In the data rows, 128 means zero.
Some points, each followed by its number:
[ 76  91 199  89 134 142  44 133 110 180 127  67] 0
[190 125 136 130  97  61 168 131  70 143 111 140] 1
[121 119 123 127 129 123 130 121 151 127 120 109] 2
[111 157 162 139 145  91 137 107 132  91 153 142] 3
[ 80 111 190 119 143 134  70  92 116 167 111  86] 4
[142 176 135  57 121 112  46 155  93  80 165 108] 5
[124 122  99 141 113 111 171 135 116 164  60 108] 6
[139 146 164 161 116  62 133  98  14 125 101 167] 7
[168 148 175 153 152  73  97  65 114 130 147 117] 8
[ 66 107 151 160 182  92 157 101 172 132 110 134] 9
[131 133 116 102 108 180 103 168 194 135 184  92] 10
[131 171 135  43 116 127  40 152 100  79 155 104] 11
[188 143  87 171 111 171 212  94 101  69 124 211] 12
[129 130 138  80 125 171  55 154 152 104 149  97] 13
[162 126 111  78 108  85 134 159 165 153 138 113] 14
[171 158 123 104 121 129 125 145 185 102 183 126] 15
[116 123 108 143 131 114 181 132 141 148 105 146] 16
[ 90  98 117 111 119 120 134 120 137 144  68 125] 17
[132 139 117 129 118 114 137 144 147  87 145 141] 18
[125 151 132 166 125 100 178 142 120 121 139 126] 19
[ 85 132 142 150 166 118 136 138 134 125 144 131] 20
[130 137 117 131 111 114 127 117 103 131 119 168] 21
[122 122  99  53 129 156 103 189 144 130 143  82] 22
[149 138 162 171 123  59 137  66  20 125  89 192] 23
[131 124 132 107 109 113 105 155 153 136 130 119] 24
[116 133 120  73 131 187  68 169 201 112 169  81] 25
[ 98  99 119 103 119 124 112 117 136 150  60 115] 26
[162 142 102  93 100 161 143 170 135 135 144 146] 27
[ 70  97 160 131 129 118 106 125 108 133 101  96] 28
[ 99 139 105  66 127 169  75 169 136 136 161 111] 29
[129 135 135 155 115 117 121 119 121 116 119 144] 30
[119 120 171 127 173 127 127  82 128 111 123 136] 31
[101  88 163 160 174  83 156  76 187 129 119 159] 32
[116 105  90 142 137 188 150 125 106 119 134 139] 33
[159 152  89 184 108 151 170 115 172 147 101 167] 34
[174 137  59  60  71 194 110 197 237 117 176 107] 35
[112 142 112  98 134 148 112 140 139  92 134 125] 36
[ 84  88 100 132 178 112 164 126 108 142  99 140] 37
[118 134 138 206 150 111 155 111 123 113 144 121] 38
[135 127 114 144  81 139 154 160 127 123 107 107] 39
[144 161 134 150 100 113 139 139  84 132 138 155] 40
[152 164  62 200 114 188 223 159 103 111 154 149] 41
Which point above is nearest to each new point? Its number follows each.
[184 149  90 106  84  84 133 156 155 121 141 131] --> 14
[103 124  84 132 154 152 195 117  63 124 139 181] --> 33
[100 113 140 131 148 163 141 139 130 108 163 138] --> 20
[117 116 142 157 103 149 140 143 117 134 105  86] --> 39
[ 58 107 148 114 138 134  93 171 121 144 119  74] --> 28
[156 163  97 200 111 131 200  97 176 140 103 178] --> 34
[177 160  81 122 114 155 154 153 107 103 192 158] --> 27
[ 98 111 150 126 132 137 114 155 106 158 141  70] --> 28
[171 146  99 191 104 126 179  92 177 153 105 198] --> 34
[132 132 132 124 137 122 104 103 172 119 132 135] --> 2
[114 126 128  60 117  82  47 151 169 133 125 104] --> 24
[104 130 109 106 109  94 113 182 153 177 115  99] --> 24
[ 67  75 119 117 192 115 151 118 104 130  91 136] --> 37
[196 166  97 172  97 199 162 104 100  66 155 203] --> 12
[119 104 102 159 131 175 153 117  91 141 124 160] --> 33
[147 128  92 111 110 221 121 181 168 109 208  83] --> 10
[ 86  92 183 125 167 108  86  77  83 166 104  99] --> 4
[ 95  95 101 133 175 115 198 129 112 147  87 148] --> 37
[ 83  93 201 120 167 108  83  85 119 175 106  87] --> 4
[ 69  58 155 109 151 135 116 134 105 160  78  64] --> 28
[ 79  93 192 123 160 106  77  97 120 178 114 105] --> 4
[154 155 101 154 100 117 170 153  65 128 130 137] --> 40
[ 64 148 143 140 163 113 136 142 120 134 141 117] --> 20
[ 88  76 149 111 147 135 127 147 123 158 101  56] --> 28
[131 129 134 129 123 109 142  97 192 148 116 126] --> 2
[ 66 136 155 164 153 135 136 150 113 136 156 125] --> 20
[128 152 116 142  86 161 164 177 125 112 134 106] --> 39
[120 126 129 104 155 122 120 123 185 120 158 120] --> 2
[113 120 146  61 148  59  76 149 132 126 110  63] --> 24
[137 129 131 140 123 107 128 144 128 123 119 134] --> 30
[126 147 115 104 114 146 137 154 135 115 120 117] --> 36
[ 61 138 151 138 150 142 126 176 143 134 148 105] --> 20
[105 117 126 139 126 140 125 113 136 141  98  97] --> 2
[186 165 147 150  88 107 105 110  81 106 144 138] --> 40
[116 122 112 109 163 122 160 149 205 128 149 114] --> 2
[153 161 123  98 127 116 139 129 141 109 151 158] --> 18
[155 148 119 135  95 127 141 160  78 127 155 133] --> 40
[ 76 106 213 124 168  78  96  96 118 187 100  94] --> 4
[ 91  84 152 143 110 135 109 160 120 185 105  74] --> 28
[201 147 109 146 128 130 174  79 120 112 131 201] --> 12
[ 74 109 198 124 146 125  69  90 121 177 107  77] --> 4
[115 121 143 108 114 116 137 181 182 155 121  86] --> 24
[145 116  95 104 136 226 127 169 158 102 206 100] --> 10
[ 86 103 200 117 151  92  68  95 109 164 105  78] --> 4
[ 85 146 153 139 158 118 128 150 124 116 166 131] --> 20
[189 145 163 137 146  57 121  98 105 140 123 125] --> 8
[128 125 146 158 113 147 148 150 116 150 127 106] --> 39
[ 80 109 157 137 150 142 127 157 129 127 152  89] --> 20
[ 78 102 163 116 128 133 113 166 114 167 127  49] --> 28
[116 127 122 122 141 146 115 156 103 105 131 111] --> 36
[126 104 100 147 138 171 160 145 114 134 137 128] --> 33
[143 126 110 105 120 157  95 163  81  87 154 148] --> 36
[143 146  98 192 106 159 165  99 151 138 114 174] --> 34
[134 130 149 116 146  88 118 113 156 125 126 112] --> 2
[148 109  98 171 153  77 205 100  89 148  85 200] --> 16
[ 64 140 150 124 167 118 112 154 134 132 158 123] --> 20
[163 135 104  94  98 203  99 179 167 110 201  71] --> 10
[197 136  84  99 113 100 156 130 199 143 126 148] --> 14
[ 94  98 117 134 145 164 157 134 108 123 117 105] --> 33
[171 139 110 125  81 113 180 137 117 195  82 117] --> 6
[136 146  95  97 117 157 146 161 115 113 155 139] --> 27
[ 71 101 153 143 171  59 105  98 111 140  78 108] --> 28
[129 110 130 148 105 130 146 140 121 125  91  89] --> 39
[192 145 158 122 133  57 115  92 112 116 161 118] --> 8
[221 160  95 108  81 112 162 107 107  78 119 232] --> 12
[123 120 106 146 130 188 155 125 115 121 129 132] --> 33
[ 95  98 187 141 160 105 109  77 130 177 104 111] --> 4
[166 139 160 132 140  42 123 102 134 149 138 105] --> 8
[ 88 112 143 126 151 164 144 140 126 116 154 106] --> 20
[191 162 107 187 103 202 169  98 103  61 162 185] --> 12
[139 138  90 147 146 176 129  97  91 114 148 175] --> 33
[189 141 158 127 140  60 113 104 120 143 136 105] --> 8
[129 121 113 168 126  63 198 106 138 179  57 199] --> 16
